In the data rows, 128 means zero.
Here are some points, each followed by its number:
[108 128 160 143 142 187 106  97] 0
[182 163  93  91  64 105 139 140] 1
[ 68  46  54 117 139 188 201 179] 2
[110 132 157 142 132 167 120  78] 3
[175 174  96  90  71  97 135 148] 4
[ 94 110 115 119 113 137 155 166] 5
[140 156 171 163 159  92  62  98] 6
[158  40  48 101 155 198 204 192] 7
[187 149  93  40  71 112 123 150] 8
[ 94 121 164 139 172 164 113  98] 9
[ 82 104 109 111 126 136 161 180] 10
[142 163 164 152 144 101  82  98] 11
[ 60  75  58 132 125 166 193 200] 12
[146 153 177 181 160  89  57  89] 13
[146  22  42 113 154 201 213 179] 14
[138 145 155 193 175  63 129  63] 15
[ 18  69  55 110 141 180 197 179] 16
[166 187 106  87  77  96 127 145] 17
[146 156 172 187 165  83  76  86] 18
[183 146  92  81  61 103 155 149] 19
[182 150  84  87  60 102 143 142] 20
[100 111 114 112 115 132 159 162] 21
[152  27  68 101 146 192 207 181] 22
[143 154 156 199 161  81 105  77] 23
[106 128 159 143 135 181 110  94] 24
[122  92 182 176 165 151 117 115] 25
[179 172  94  90  71 103 136 139] 26
New points follow, each followed by the number of its nearest point above by angle.
[ 60  81  75 126 132 160 190 200] 12
[ 60  83  98 110 136 151 178 197] 10
[110 110 167 154 200 182 108 108] 9
[ 93 120 165 144 179 154 112  97] 9
[ 71  87 101 109 132 147 174 184] 10
[ 61  87 101 106 138 153 175 195] 10
[ 96 119 170 139 186 167 113  98] 9
[118 105 170 155 204 187 107 104] 9
[ 26  55  76 100 143 179 194 177] 16
[138 146 156 200 178  73 133  72] 15
[ 59  76  68 132 129 159 188 197] 12
[182 147  97  78  59 108 157 151] 19
[ 66  89 101 112 133 148 174 185] 10
[ 66  86  99 104 136 149 177 188] 10
[182 147  98  58  67 107 127 153] 8
[182 146 102  77  61 104 159 148] 19
[ 93 121 165 145 171 154 107  97] 9
[ 74  92 109 108 128 144 172 183] 10
[117  96 177 164 189 166 111 111] 25
[123  70 198 227 146 138 115 123] 25
[184 146  76   5  69 111 119 149] 8
[145 144 156 194 182  69 129  67] 15
[113 129 154 143 133 164 129  77] 3
[105 115 169 147 199 172 108 104] 9
[174 146 104  69  59 105 160 151] 19
[ 98 116 171 141 188 170 110  97] 9
[184 148  86  26  70 111 125 151] 8
[168 188 106  89  78  99 125 143] 17
[177 146  97  71  63 105 153 152] 19
[113 128 155 141 127 168 106  73] 3
[142 142 157 192 167  54 133  64] 15
[121  85 190 196 154 138 112 120] 25
[ 74 100 105 113 126 143 167 184] 10
[ 95 120 161 142 166 172 111  94] 9
